Each row of this table is followed by its label. One hidden rule gives the labels. It looks at one to three of the table's principal directions, none of them among the few with the most spread.
tensor([9, -4, -15, 15, -44, 20, 5, -19, -3, -54, 1, -3, -68, -39, 24, 9, -7, -12, 16, -18, -27, -2, -52, -56, 15, 9, 12, -38, -11, 29]) j
tensor([-4, 24, 40, 48, -36, -68, -10, -12, 12, -15, -13, 70, 87, 11, -54, 9, -23, -36, 29, -7, 6, 23, -20, -9, -24, -69, 65, 28, 20, 19]) e
tensor([-1, 9, 5, -26, 26, 20, -38, -14, 3, 48, -29, -1, 31, 52, -11, -27, -1, -14, -55, 17, -28, 8, 30, 5, -27, -14, 1, 19, 42, -61]) e
tensor([0, -23, 0, -20, 21, 3, -7, 19, 7, 18, 20, -51, -23, 9, 28, -2, 3, 41, -13, 4, 3, 0, 22, 27, 12, 47, -21, 8, -7, 20]) s
tensor([2, -3, -30, -22, -27, 51, -27, -3, -39, -27, -27, -13, -5, 4, 26, -20, -18, -57, -37, 5, -38, 8, 22, -21, -16, 5, -2, 15, 49, -39]) y
tensor([4, 20, -26, -7, -25, 40, 23, 15, -28, -6, -28, 3, -28, -23, 10, 5, 19, -33, -20, 5, -3, -15, -8, -23, 4, 2, -18, -27, -4, -42]) j
tensor([39, 20, 13, 1, 49, -54, -11, 4, 10, 19, -22, -18, 27, -5, -30, 32, 41, 34, -33, 11, 53, -43, 34, 28, -15, -7, -47, 71, 15, -14]) f
tensor([-9, 41, 23, 72, -2, -86, 4, -76, 30, -4, 25, 57, 60, 9, -51, 4, -10, -12, 33, 7, -40, 45, -61, -40, 7, -76, 60, 6, -22, 38]) e
tensor([14, -12, 7, 25, -5, 19, 9, 0, -30, 7, 0, 54, 1, -24, -1, 20, -27, -16, 17, 3, 18, 15, 4, -14, 27, 1, 50, -27, -30, -4]) j
tensor([7, 30, 0, 45, -52, -32, -33, -54, 14, 35, -44, 47, 33, 50, -6, 3, -17, -25, -55, -9, -40, 63, -16, -12, -26, -33, 89, 33, -9, -35]) l
tensor([-7, 19, -31, 12, -16, 19, 21, -16, -15, -24, 1, 6, -16, -7, 11, -13, 14, -26, 9, -8, -24, 10, -17, -22, 5, -11, -16, -16, -15, -10]) j
tensor([-6, 46, 14, 28, -2, -57, -42, -52, 39, 85, -37, 30, 84, 103, -26, -5, 1, -6, -77, 11, -47, 63, 14, 14, -33, -52, 67, 75, 9, -48]) j
tensor([11, 3, 20, -7, 22, -9, 22, 28, -3, -21, 10, -6, -10, -32, -27, 10, 25, 16, 41, -6, 44, -45, -9, -10, 13, -6, -42, -9, 2, 28]) m
tensor([34, 23, -50, 25, 24, 56, 36, -36, -71, -46, -11, 36, -25, -40, 6, -20, 30, -45, 23, -17, 13, -12, 13, -25, 13, -8, -61, -30, -32, -54]) f
tensor([0, -7, 58, -6, 56, -44, -26, 4, 21, 30, 21, 35, 42, -27, -74, -5, -13, 21, 22, 26, 24, -21, -21, -4, -11, -39, 26, -20, 30, 15]) o
tensor([-36, -36, 8, -66, 20, 13, 38, 88, 30, -11, 34, -46, -50, -53, -3, 22, 18, 47, 46, 14, 52, -74, -12, 17, 17, 25, -52, -28, 7, 54]) l
tensor([9, -21, 18, -37, 37, 6, -15, 45, 11, 68, -19, -42, 12, 43, 19, 16, 13, 46, -50, 23, 30, -22, 68, 52, -1, 43, -26, 33, 12, -26]) y
tensor([-67, -42, -29, 5, -40, 63, 40, -2, 11, -52, 67, 27, -56, -42, 54, -19, -47, -27, 78, 9, -77, 33, -69, -47, 35, 5, 36, -127, -33, 49]) s
tensor([54, 35, -9, -12, 61, -46, -34, -44, 10, 6, -24, -70, -5, 21, -23, 7, 55, 41, -62, -10, 24, -37, 32, 12, -19, 4, -79, 110, 26, -18]) y
tensor([3, -40, 4, -39, -2, 28, -12, 33, -13, -63, 14, -33, -56, -69, 5, -3, -14, 0, 30, 1, 12, -50, -19, -29, 1, 22, -28, -30, 44, 40]) l
tensor([17, -16, 32, -29, 20, -44, -25, 33, 20, 25, -10, -47, 4, 5, -19, 17, 7, 54, -21, 1, 54, -32, 26, 41, -12, 26, -12, 56, 21, 24]) j
tensor([-5, 23, 2, 4, 16, -41, -1, -23, 33, -27, 18, 3, 1, -21, -41, 6, 18, 8, 20, -8, -1, -18, -41, -21, -10, -43, -13, 27, 13, 30]) y
tensor([-30, -39, -33, -3, -56, 66, 18, 25, 15, -17, 24, -5, -62, 10, 83, 11, -29, 3, 17, -27, -32, 36, -6, 6, 24, 53, 31, -44, -41, 26]) j
tensor([3, -37, 52, -40, 31, -17, -27, 16, 25, 65, -31, -15, 2, 18, -20, 10, -15, 50, -27, 42, 29, -39, 15, 11, -9, 12, 20, -14, 23, -9]) f
tensor([5, 32, -19, 13, -46, 41, 23, 9, -38, -29, -16, -17, -6, 16, 31, 1, 12, -58, -10, -7, -38, 11, 2, -40, 23, 5, -21, -6, 6, -14]) y
tensor([17, -5, -17, -2, 11, 37, 22, 0, -33, -52, 4, 5, -53, -58, 1, -7, 18, -10, 39, -10, 16, -37, -20, -38, 15, 3, -46, -45, -8, 5]) j
tensor([-18, -42, 5, -37, -5, -10, -17, 4, 21, -28, 7, -4, -43, -59, -17, 14, -31, 19, 20, 17, 14, -36, -38, -22, -7, -7, 31, -10, 24, 43]) y
tensor([-28, -21, 24, 14, 24, -14, 14, -10, 19, -42, 65, 44, -12, -63, -37, -20, -19, 6, 94, 5, -14, -6, -73, -44, 15, -38, 17, -86, -7, 65]) o
tensor([49, 14, -32, -4, 59, 26, 40, 3, -35, 7, -21, -34, -42, 1, 19, 7, 73, 42, -5, -19, 67, -49, 55, 27, 19, 39, -113, 22, -50, -36]) s
tensor([3, -15, 18, 6, -11, -7, 16, 24, 12, -27, 28, -23, -34, -38, 10, 9, 2, 24, 35, -8, 9, -18, -31, -4, 14, 29, -18, -52, -11, 44]) f
tensor([-2, -5, 48, -19, 33, -49, 37, 24, 0, -73, 48, 0, -14, -121, -93, 19, 1, 11, 104, 12, 72, -90, -71, -41, 22, -38, -35, -40, 23, 85]) l
tensor([8, 7, -8, 39, -27, -7, -7, -15, -9, 4, -3, 52, 23, 8, 0, 0, -18, -16, 2, -28, 6, 48, 4, 19, -9, -9, 53, 14, -28, -10]) f
tensor([-24, -45, -19, -19, -65, 46, -18, 54, 6, -32, 1, -9, -39, 1, 59, -28, -20, -4, 10, -36, -18, 23, 0, 25, -29, 41, 15, -31, 12, 16]) o
tensor([-27, -7, 31, 7, 38, -40, 7, -32, 54, 49, 32, -2, 3, 18, -13, 10, -7, 48, 10, 41, -33, 5, -39, -18, 23, -15, 26, -39, -25, 31]) y
tensor([-5, -19, -8, -13, 3, 26, -23, -15, -6, 11, 3, 6, -1, 5, 9, -27, -27, -8, -15, -2, -15, 21, 9, 20, -17, 14, 18, -20, 9, -28]) l
tensor([-5, -11, 1, -19, -38, 19, -7, 30, -22, -22, -28, -9, -14, -42, 11, 12, -15, -39, -22, 37, -21, -27, -14, -38, -6, 0, 9, -32, 46, -12]) e
tensor([-12, 2, 7, -14, 6, -7, -33, 12, 19, 17, -6, 0, 23, 32, -8, -22, 8, 2, -19, -3, -21, 11, 8, 4, -28, -21, 6, 28, 35, -4]) j
tensor([37, 75, 37, 50, 73, -118, 0, -56, 21, 51, -19, 22, 113, 63, -86, 16, 55, 27, -17, 4, 43, -3, 30, 23, -11, -73, -27, 117, -8, -13]) j
tensor([29, 11, 42, -10, -22, -26, -44, 0, -9, 22, -68, -9, 30, 26, -29, 8, -7, -16, -54, 19, 6, -21, 12, -22, -26, -15, 25, 37, 58, -28]) y
tensor([-6, -7, -8, -36, 34, 1, 61, 45, -15, -26, 12, -28, -41, -66, -21, 18, 39, 29, 52, 16, 70, -80, -8, -2, 27, 6, -77, -17, -20, 29]) f
tensor([-15, -9, -47, 14, -46, 57, 4, -29, -7, -51, 14, 21, -52, -10, 46, -20, -19, -34, 20, -33, -51, 37, -32, -31, 3, 6, 21, -39, -20, 2]) f
tensor([-19, -20, 2, -23, -66, 23, -30, 39, -11, -70, -9, -2, -14, -23, 4, -25, -25, -47, 23, -21, -25, -4, -27, -37, -29, -15, 22, -4, 67, 35]) j
tensor([5, -3, -17, -18, -2, 54, 63, 26, -51, -53, -1, 1, -69, -109, -2, 33, 9, -34, 40, 34, 27, -73, -36, -64, 47, 6, -43, -85, -12, -3]) l
tensor([-44, -19, 4, -1, -38, 12, 15, 32, 13, -12, 15, 58, 32, 6, -8, -16, -32, -22, 55, -22, 12, 23, -7, 28, -18, -24, 45, -27, -5, 14]) l
tensor([-19, 18, 31, 21, 27, -22, 8, -5, 23, 38, 35, 49, 52, 4, -44, -9, -10, -3, 23, 10, -6, 25, -23, 11, 2, -35, 32, -40, -12, -5]) y
tensor([12, 3, 2, -14, 1, 30, 3, 11, -14, 11, -33, 9, -8, -8, 2, 19, 4, -19, -23, 23, 5, -30, 11, -23, 4, -3, -7, -15, 17, -38]) e
tensor([0, 11, -20, 18, -4, 10, 2, -36, 9, -32, 1, 40, -12, -14, -7, 1, 1, -20, 19, -17, -15, 4, -27, -31, -6, -35, 8, -5, -5, -4]) y
tensor([-19, 5, 8, 14, -68, -29, -14, 14, 44, 22, -22, -7, -2, 33, 29, 34, -9, 5, -42, 6, -39, 29, -24, -11, -6, 0, 64, 22, 1, 20]) s
tensor([16, 19, -36, 8, 25, 15, 27, -8, -25, -45, 6, 3, 13, 11, -1, -32, 40, -5, 40, -54, 42, -8, 39, 42, -17, -4, -84, 37, -18, -15]) f
tensor([-6, -11, 4, 37, 9, -9, 46, -22, -7, -61, 49, 45, -33, -94, -18, 2, -7, -3, 90, 8, 3, -19, -73, -45, 28, -20, -4, -105, -39, 46]) o
tensor([-19, -5, -5, 29, -46, -1, -26, 16, 5, 34, -3, 43, 67, 65, 28, -22, -32, -21, -22, -29, -20, 85, 40, 67, -33, 6, 68, 26, -8, -24]) e
tensor([-4, -16, -64, -3, -52, 82, -2, -8, -19, -36, 0, -67, -58, 59, 117, -41, 2, -15, -28, -43, -71, 50, 34, 17, -1, 77, -47, -12, -15, -17]) y
tensor([-12, 8, -18, 7, 4, -6, 17, -15, 7, -24, 23, -7, -3, -6, 6, 3, 5, -4, 19, -2, -15, 3, -10, -8, 11, -10, -16, 11, -10, 22]) f
tensor([6, -62, 38, -64, -22, 21, -32, 53, 1, 4, -11, -45, -91, -93, -3, 34, -45, 27, -25, 43, 24, -61, -43, -35, 12, 54, 45, -66, 41, 28]) j
tensor([-19, -29, 10, -62, 23, 22, 14, 71, -1, 32, -3, -36, -7, -12, 2, 20, 0, 23, -8, 33, 44, -48, 37, 31, 12, 29, -25, 5, 18, 0]) l
tensor([31, 18, -57, 33, -33, 28, 13, -11, -41, -7, -24, -30, -21, 34, 75, 4, 26, -11, -46, -30, -13, 41, 50, 26, 11, 52, -31, 42, -45, -33]) j
tensor([-15, -16, -28, -15, -20, 38, -6, 2, 1, 1, 5, -13, -30, 4, 39, -5, -16, -6, -19, -4, -27, 21, 3, 6, 1, 26, 14, -9, -5, -10]) f
tensor([9, -15, 27, -37, 33, 27, -25, 14, -11, -55, -4, -2, -23, -35, -37, -27, 9, -15, 42, 3, 0, -65, -21, -69, -10, -35, -46, -25, 73, 22]) y
tensor([-25, 18, 25, -16, 51, -45, 22, 5, 44, 61, 23, -7, 29, 9, -46, 20, 17, 42, -1, 34, 19, -18, -12, 20, 14, -23, -3, 8, -15, 8]) j
tensor([4, 16, -15, 27, -31, -4, -22, -21, 1, 0, -42, 36, 42, 53, 15, -19, 6, -30, -27, -16, -28, 33, 22, 8, -43, -28, 14, 30, 14, -43]) s
tensor([-21, -24, -25, -25, 61, 7, 34, -5, 1, -26, 57, -29, -39, -51, 2, -9, 11, 35, 50, 18, 11, -32, -11, 1, 28, 11, -58, -27, -23, 38]) y
tensor([5, 36, 0, -5, 3, -16, -15, 22, 16, 12, -5, -17, 44, 40, -16, -12, 32, -5, -29, -28, 8, 8, 27, 42, -32, -9, -34, 61, 28, -22]) e
tensor([-19, -36, 9, -59, 36, 23, 28, 62, -5, -8, 40, -37, -51, -80, -15, 17, -3, 29, 37, 30, 45, -63, -15, -1, 33, 29, -32, -45, 6, 39]) f
tensor([20, -5, 21, 12, -2, -39, -1, 5, 9, -17, -2, -5, -11, -23, -14, 25, 7, 27, 18, -7, 32, -23, -13, -9, 6, 0, 2, 18, -6, 42]) e
tensor([5, 14, -36, 18, 12, 34, 11, 0, -48, -25, -1, 22, 37, 42, 16, -61, 28, -31, 28, -44, 3, 30, 53, 33, -21, -8, -57, 19, -9, -33]) o
tensor([36, 31, 4, 0, 60, -29, 31, -10, -4, -22, 14, -58, -20, -21, -23, 3, 65, 38, 17, -5, 38, -59, 0, -1, 15, 9, -113, 13, -10, 14]) y
tensor([2, -35, 14, -16, -3, 17, -70, -7, 16, 47, -23, -9, 4, 63, 33, -16, -33, 15, -58, 6, -42, 37, 34, 8, -22, 23, 52, 23, 33, -17]) o
tensor([-21, -27, 39, -23, -9, 15, -16, 31, -7, -9, -2, 52, 5, -53, -45, -11, -37, -29, 35, 25, 4, -24, -40, -41, -11, -36, 51, -70, 45, 7]) s
tensor([8, 24, 22, 3, 31, -28, 31, 12, -21, -42, 2, 24, 26, -47, -65, 1, 31, -16, 61, 6, 47, -59, -19, -32, 4, -55, -51, -3, 19, 20]) e
tensor([-13, 31, 9, 25, 25, -63, -23, -51, 44, 38, 10, 35, 53, 30, -45, 2, 1, 9, -19, 11, -26, 33, -22, -2, -16, -59, 46, 47, 0, 0]) y
tensor([-32, -4, 27, -27, 20, -31, 15, 29, 21, 52, 8, 14, 53, 7, -42, 25, -19, 11, 3, 35, 37, -12, 15, 37, 7, -20, 34, 23, 2, 3]) y
tensor([-29, -10, -58, -26, -28, 65, 10, -18, -7, 32, -13, -27, -52, 35, 68, 14, -19, -14, -54, 21, -58, 35, 14, -18, 33, 32, 33, 9, -29, -28]) y
tensor([-82, -68, -8, -43, -34, 26, -18, 35, 41, 45, 33, 17, 2, 7, 36, -14, -77, 8, -5, 31, -41, 50, -8, 47, -16, 21, 99, -49, 1, 9]) y
tensor([50, 59, -4, 21, 54, -30, 3, -57, -23, 20, -37, 3, 33, 25, -47, 4, 50, -3, -33, -4, 31, -19, 28, -6, -2, -34, -52, 69, -6, -52]) l
tensor([1, 3, 2, 13, 14, -22, -56, -9, 9, 22, -3, 51, 67, 40, -28, -32, -12, -9, -16, -30, 2, 49, 32, 43, -50, -35, 42, 65, 26, -21]) y
Which label does each new row get?
tensor([6, 0, -29, -11, -42, 32, -14, -7, -29, -63, -10, -39, -19, 6, 31, -26, -9, -41, -5, -29, -29, 8, 7, -14, -12, 17, -26, 24, 34, 3]): l
tensor([14, -1, -4, -4, -16, -3, -27, -9, -10, -3, -33, 13, 6, 2, -8, 4, -11, -15, -26, -5, 8, 1, 12, -4, -20, -11, 25, 39, 22, -17]): y
tensor([-8, 4, 13, -17, 21, -25, -10, 24, 14, 16, 4, -23, 34, 26, -14, 2, 12, 14, -8, 7, 11, -9, 26, 21, -5, -8, -17, 53, 24, 15]): j
tensor([-41, -19, 14, -54, 16, 6, 9, 56, 34, 90, 1, -36, 15, 32, 12, 19, -9, 36, -46, 50, 7, -8, 30, 54, 5, 32, 13, -6, 2, -23]): e
tensor([-1, 27, -7, 15, -21, -32, -7, 1, 1, -9, 2, -25, 22, 16, 0, -20, 19, -9, -17, -14, -20, 23, -5, 14, -19, -4, -15, 28, 11, 3]): o
tensor([-12, -39, 36, -52, 11, -5, -18, 29, 35, 5, 9, -52, -52, -30, -4, 30, -18, 41, -2, 37, 0, -53, -29, -35, 19, 20, 8, -19, 36, 52]): e
tensor([-6, 4, 12, 33, 23, -27, 23, -7, -13, -36, 50, 46, 54, -23, -39, -25, -10, -12, 80, -25, 30, 16, -4, 29, -1, -28, -8, -14, -18, 29]): j
tensor([-2, -4, 41, 19, 34, -51, 2, -16, -1, -24, 42, 35, 45, -50, -65, -11, -24, -3, 62, 13, 22, -10, -33, -5, 1, -38, 15, -30, 12, 38]): e
tensor([19, 3, 0, -12, 13, 50, 40, -6, -23, -36, -9, 0, -70, -79, -4, 42, 8, -22, 19, 37, 4, -74, -42, -85, 47, -1, -34, -79, -1, -8]): s
tensor([-2, -25, 19, -7, -3, -8, -21, 9, -8, -50, 27, -16, -7, -33, -9, -37, -16, -2, 41, -11, -9, -6, -24, -10, -16, 6, -12, -33, 35, 42]): y
tensor([13, 27, -20, -6, -47, 45, -4, 6, -10, 35, -62, -34, -29, 59, 53, 22, 22, -24, -83, 10, -45, 9, 21, -33, 11, 23, 1, 21, 4, -51]): y
tensor([-20, -50, -36, -2, -34, 60, 33, 5, -7, -17, 35, -5, -101, -60, 70, 25, -37, 14, 22, 8, -21, 16, -36, -21, 51, 62, 39, -89, -65, 31]): f
tensor([-24, -22, 2, -22, 26, 19, 53, 39, -19, -29, 48, -13, -35, -68, -8, -8, 5, 12, 74, 18, 26, -40, -28, -11, 36, 13, -43, -77, -21, 43]): o
tensor([36, 8, -5, -16, -31, -1, -41, 2, -15, -3, -72, -30, -12, 5, 13, 30, 6, -21, -79, 16, -3, -27, 24, -26, -22, 6, 2, 62, 52, -35]): f
tensor([-19, -19, 6, 26, -35, 2, -59, -17, 14, 33, 3, 45, 67, 79, 25, -39, -57, -22, -25, -24, -53, 99, 31, 43, -38, -3, 92, 21, 14, -18]): s
tensor([0, 38, -34, 54, -22, 2, 13, -48, -22, 7, 0, 32, 44, 50, 22, -28, 3, -40, -13, -22, -42, 73, 14, 17, -4, -12, 13, 8, -38, -41]): s
tensor([17, 10, 3, 12, -11, -1, -20, -2, -19, 33, -39, 11, 44, 48, 11, 5, -5, -19, -46, 7, -3, 22, 48, 17, -12, 0, 20, 42, 11, -42]): s
tensor([-21, -52, -7, -42, -8, 57, -5, 72, -22, -2, 35, -31, -9, -5, 44, -22, -35, 2, 13, -13, 15, 16, 47, 61, 4, 66, -4, -20, 10, 11]): j
tensor([-30, -74, 19, -108, 65, 17, 46, 95, 2, -5, 57, -91, -70, -105, -16, 19, -8, 75, 56, 46, 97, -111, 4, 46, 36, 71, -75, -55, 6, 60]): y
tensor([20, 0, -1, -34, 0, -27, -27, 19, 38, 52, -41, -82, -15, 57, 27, 29, 28, 61, -85, -5, 29, -17, 50, 60, -22, 52, -27, 92, 8, -17]): l
tensor([-32, -2, 5, -40, 12, 1, 42, 26, 41, 10, 31, -69, -40, -10, 12, 29, 13, 35, 6, 30, -6, -42, -26, -3, 35, 26, -41, -29, -9, 33]): o
tensor([-30, 22, -31, 51, -41, -29, 13, -32, 17, -20, 24, 46, 21, 9, 8, -13, -3, -23, 23, -21, -46, 64, -38, -4, -9, -38, 44, 3, -35, 20]): f
tensor([12, 13, -26, 56, -80, 40, 1, -39, -33, -50, -24, 58, 7, 10, 38, -12, -32, -76, 4, -35, -45, 56, -12, -24, -12, -6, 45, -35, -13, -35]): o
tensor([-9, 38, 3, 53, -6, -30, -7, -25, 17, 81, 11, 30, 106, 116, 10, -18, -11, -7, -40, -26, -25, 107, 54, 86, -12, 1, 50, 51, -42, -43]): y
tensor([-44, -14, -51, 31, -79, 54, 0, 3, -5, 4, 23, 29, 11, 46, 87, -26, -46, -47, -15, -25, -80, 111, 12, 37, -5, 32, 70, -30, -36, -20]): j
tensor([39, -16, 0, -6, 9, -3, 6, 11, -29, 4, -31, -20, -32, -29, 8, 27, 12, 27, -16, 6, 57, -38, 28, 12, 11, 37, -22, 14, -18, -9]): j
tensor([-29, -29, 8, -21, 21, 5, 15, 0, 21, 13, 43, -20, -32, -25, 6, 10, -23, 29, 22, 32, -15, -7, -29, -11, 33, 17, 15, -48, -17, 37]): j
tensor([-38, -27, -28, 13, -21, 21, 27, 5, 8, -13, 62, -27, -21, 0, 68, -10, -27, 8, 25, 1, -50, 50, -9, 25, 30, 49, 7, -51, -44, 38]): o
tensor([5, 34, -43, 74, -42, -1, 44, -33, -34, -47, 35, 3, 19, 29, 48, -24, 11, -31, 37, -54, -30, 76, 7, 22, 21, 18, -19, 4, -68, 17]): y
tensor([4, -2, 52, -39, 23, -19, 12, 28, -3, -34, 2, -26, -16, -67, -64, 21, 2, 0, 41, 33, 38, -89, -41, -57, 19, -24, -31, -27, 51, 43]): o
tensor([-33, -22, -50, -7, -45, 42, 17, 32, -20, -31, 11, -16, -15, 20, 65, -22, -7, -19, 15, -23, -25, 36, 26, 23, 1, 28, -8, 10, -15, 15]): f
tensor([-31, -5, 1, -18, -41, 0, 21, 25, 22, 36, -3, -25, -15, 23, 22, 37, -18, 12, -20, 15, -4, 12, -5, 9, 28, 22, 46, 13, -25, 20]): l
tensor([13, 25, -49, 70, -55, 6, 15, -81, -4, -51, -19, 49, -29, 16, 38, -10, 9, -29, 15, -44, -48, 48, -37, -40, -7, -23, 19, -13, -54, -10]): j
tensor([-27, -1, -23, -3, 16, -3, 28, -20, -8, -10, 28, -17, 25, 12, 9, -26, -6, -6, 23, 9, -14, 14, 12, 29, 4, 1, -30, -2, -15, 1]): l
tensor([-38, -25, -6, -27, -20, 3, 37, 50, 6, -27, 26, -19, -6, -39, 9, 5, -11, 2, 40, 10, 22, -23, -8, 29, 3, 16, -17, -29, -1, 31]): l
tensor([41, 56, -7, 46, -5, -15, -28, -41, 5, 28, -34, 29, 44, 72, -9, -5, 29, -14, -50, -51, -3, 47, 30, 22, -28, -20, 7, 74, -10, -53]): e
tensor([-27, -50, 17, -63, 35, -2, -34, 35, 50, 55, 4, -45, 3, 49, 14, -7, -14, 65, -24, 13, 16, -12, 45, 61, -22, 32, 0, 37, 25, 11]): l
